A single turn carries every row of the set below to another of its rows. Some are shown first; where does it send the rows asked next?
guva: [ -1   6   2 -12 -36 -18  19  22  -5  -2  -1   1  -1  -9   6  -1 -13]
bovu: [-20  17  -7 -17 -34 -36  -1  -2  14 -14  -1  19   2 -13  23 -12   0]
nop: [-10   2  -6  12 -39 -35   6   4  -6 -25 -10  20  -7  -1   2 -14  12]
voda: [ -8   0  -7  -6 -46 -17  -5 -11   2 -25 -24   1  -7   3  23 -16   9]
Vov: [-10   3  -8   8 -38 -35   3   5  -4 -25  -7  25  -7  -5   3 -18  12]
Dibe: [ -2   9   5  -4 -38 -17  14  24  -5  -5  -1  -3   4  -2   6  -5 -18]
nas: [  2   5   4 -12 -34 -20  21  20  -5  -2  -2   0  -1  -7   8   0 -13]
sebar: [-35  18 -13  -8 -44 -28   0   4   8 -14  -4  13   5  -9  10  -6   1]
Lonok: [-26   2   1 -24 -32 -21  -1 -10  -2 -27   4   4  -7  -6  -4 -20   6]
doku: [  3  10   4 -12 -35 -19  10  23  -1  -5   4   4   3  -7  12 -11 -19]
nire: [-17   0   5 -27 -26 -25   0 -14   0 -27   4   4  -8  -6   2 -22   6]
vebiv: [-22  -3   8 -17 -29 -24   6 -15  -6 -27  -3  -7  -7   2  -3 -13   7]
buni: [ -1   0  -2   8 -33 -40   6  -1  -3 -25 -11  21  -9  -2  10 -16  12]
robi: [-12   1  -9  -5 -49 -13  -5  -8   0 -25 -24   1  -6   3  20 -16  10]
Labev: [-12  -1   2  -4 -34 -14   3 -13  15 -15   7  -3 -22   0  15 -14 -18]
sobi: [-21  -1  -1   2 -40  -9   4  -9  12 -15   6  -6 -21   2   7 -10 -17]
fezi: [-34  12  -6   3 -44 -30   9  -1   2 -14 -13  -1   5   1   8   4   2]
Ral: [ -6   1  -8 -10 -45 -16  -7 -10   4 -25 -22   4  -7   1  25 -19   8]
Gilir: [-28  -1   2 -18 -34 -20   3 -10  -6 -27   0  -4  -6  -1  -8 -15   7]
podum: [-15  -2   2   1 -36 -13   5 -13  13 -15   5  -7 -22   3  12 -10 -17]
Zomu: [  6   8   8 -10 -32 -22  13  20  -1  -5   1   0   2  -4  14  -9 -19]
daf: [  3   8   8  -5 -34 -21  15  20  -5  -5  -1  -4   3  -1  11  -5 -18]
Zipig: [-19   8   3   0 -33 -40  14 -10   4 -14 -15  -5   3   4  20   4   2]
vupu: [-11  12   3 -12 -27 -43   7 -12  12 -14  -8   7   1  -5  29  -6   0]
Div: [-13   2 -12  -7 -49 -12  -8  -6   2 -25 -22   5  -6   0  19 -18   9]
lev: [-21   1  -4  -2 -40  -8   0  -7  14 -15   9  -1 -21  -2   8 -13 -18]
nadi: [  2   7   2 -16 -34 -19  17  21  -3  -2   0   5  -1 -11   9  -4 -14]
risu: [ -1   7   1 -14 -36 -18  18  24  -4  -2   0   4  -1 -11   6  -3 -13]
Zus: [ -9   2 -11 -11 -47 -14  -9  -8   4 -25 -21   7  -7  -1  23 -20   8]
gaso: [ -6   0  -3  12 -36 -38   8   1  -6 -25 -12  17  -8   1   5 -13  12]
kaler: [  4   5   4 -15 -33 -21  19  20  -3  -2  -1   2  -2  -9  10  -2 -13]
zif: [ -4   3  -5   5 -34 -38   3   2  -2 -25  -8  25  -8  -5   8 -19  11]
fom: [-15  -3   9 -22 -24 -28   5 -18  -2 -27  -1  -3  -8  -1   3 -17   6]
natar: [ -3  11   2  -8 -38 -16  10  26  -3  -5   2   2   4  -6   7  -9 -18]
Bug: [-15   1  -2  -6 -36 -11   0 -10  16 -15  10   1 -22  -3  13 -15 -19]

podum -> lev
Zipig -> sebar
fom -> Gilir
Where do these go?
Vov -> buni
Zomu -> Dibe
Div -> Ral
risu -> kaler

A single turn carries every row of the set below to another of its rows. Some are shown first; where does it send the rows asked next?
tun: [ -7   2  22 -10 -11  -4  13   0   0  -5   6   2   2  15]
medu: [-11 -14 -17  -7  15   3  16  -8  10  10  -1   8   4  10]
veni: [ -3 -18  14  -5   4  -5   0  -4  -1 -11  -6 -14  -4  -4]
bulo: [  3   6  -5   9   2  -4 -17   7   2   0  -7   4  12  -7]
bugel: [ -8   7  -6  13   2 -14  -3   3   2  -1  -4   7   5 -15]
raf: [ -9 -15   9   0   8  -8  -6  -1  -4 -17  -2  -4  -5  -7]
rabi: [ -3 -16   4  -1 -12  -6  -9  -1   4 -13   0 -10  12  -2]
maler: [ 12  -4 -12   9  -6 -17  -3   4   9  14   1   0   6  15]
dova: [ 11   0   7  14  -1 -22  12  -3  -1   9   3   4   3  15]
vodo: [ -4  -6 -14 -13   5   7  17 -13  12  14  -6   1   2  12]
vobe: [ -4   1 -19 -16   7  -5  14  12   4   5  -7  -3 -12   3]
Gegu: [ -4   4  10 -12 -11   9   2  10  12 -10  -4   2   7  12]
makag: [ 17   3  -2   7   8   1  -5   2 -10   3  10  -8  -9  13]
Dof: [-18   1  -5   5   9  14  -2 -11   3  11   2  11   8   2]
dad: [-4 -2  0  5 23 11  2 -7  4 12 16  2  6  8]
vume: [ -5 -10  -7   9   9  -7  17 -18  11   9   3   4  15   6]
Lof: [ -9   5 -13 -17   3  -7  18  14   2   0  -2   9  -9   7]
kifas: [ -8   6  -5   4   0  13  -1 -17   6  15  -6   6   7   1]
Fiz: [-10   7 -12 -19   7  -7  16  15   4  -4   9  -2  -5   6]
keriz: [  4  -2  -5   0  20  -7  -2   7  -9  -1  13  -8 -15  13]
Nus: [ -5 -19  -1  -9  11   8   3 -13  10   6  -3  -1   6 -11]
kito: [  9   1  -5  -2  15   3   0   8 -12  -1  15  -6  -8  19]
Mib: [  1 -21   8 -10  -5  -4   1  -4  -1 -15  -4  -9  -3  -1]
Pifu: [  2  12  15 -15 -10   5   9   7   9   0   5   2  -3  13]
refo: [  4   2 -20 -20   8 -12  12   8   3   1  -4  -4  -6   6]
Tene: [  7  -8  -4   8   8  -3  13 -21  12  12   5  -7  10   2]
Met: [ -8   4  20  -9 -12   5   6   5   9  -7   9   5   4   8]
Zapi: [ 5 -1 -7 -3 21 15  1 -7  4 18  9 -1  0  2]
lofa: [-13  10  -7   3  -3  -2  -8   3  -1   6  -8   3  -5 -14]
Lut: [ -8  -4  20 -14  -7   0  13   9   4  -4  -1   9   3  11]
Tumup: [ 14  -4  -3  12   0 -21  11   2   9  10   6   5   2  13]
tizi: [ 10   0   4  12  -9 -19  14  -3   4  15  -5   1   4   6]
gaf: [  8  -1   3  13  -1 -19   3   4  -1  19   6  10   2  12]
tode: [-15 -13  10   2  -4  -5  -9  -6  -5 -15  -3  -5  -1   2]
keges: [  1  -4 -13 -25   4  -5   5  15   7  -2   3  -6   4  11]
Zaman: [-10 -22   2  -4  16   2   9 -12  10   2   4   2  10  -1]
bupir: [ 11   1   3   5  16  -2  -3   2  -9   6  10 -15 -11  11]
lirir: [ -4 -21   5   2  -1  -8  -6  -3  -5 -14  -5  -1   4  -5]
gulon: [ -7  15  -8  10   1 -10 -13   1  -1   4  -4   8   5  -4]
Pofi: [-14   6   3  -2   8  14  14 -12   7   5  12   3  12  12]
zoso: [17  4 -8  3  9  3  2 11 -1 -3 10 -9  1 20]
zuv: [ -8   0 -13 -23   6  -9  14  10   7  -6  -4   1  -1  10]
gile: [-11   9  -8   7  -6 -12  -4   4  -3   6  -4  14  -2  -9]
zatok: [ -7  14  -3  -1  -4  -3 -13   1  -2  -2  -7   3   2 -13]
Maf: [ -4   3   8  -7   5  17  12 -15  11   3  10  -8   8   5]
Fopag: [  7  -2  -8   5  17  -6   5   4  -7  -3   6  -8 -11  24]
sed: [ 13  -4   1   9 -10 -22   5  -3  10  11  -4   4   2   3]
nam: [ -4  10  17 -12 -13   3  17   4   3   5   3  -2   1  12]

vume -> Dof
kifas -> Nus
Where do these go?
tode -> Lut
Mib -> Pifu
gile -> raf
veni -> nam
lirir -> Met
zoso -> maler

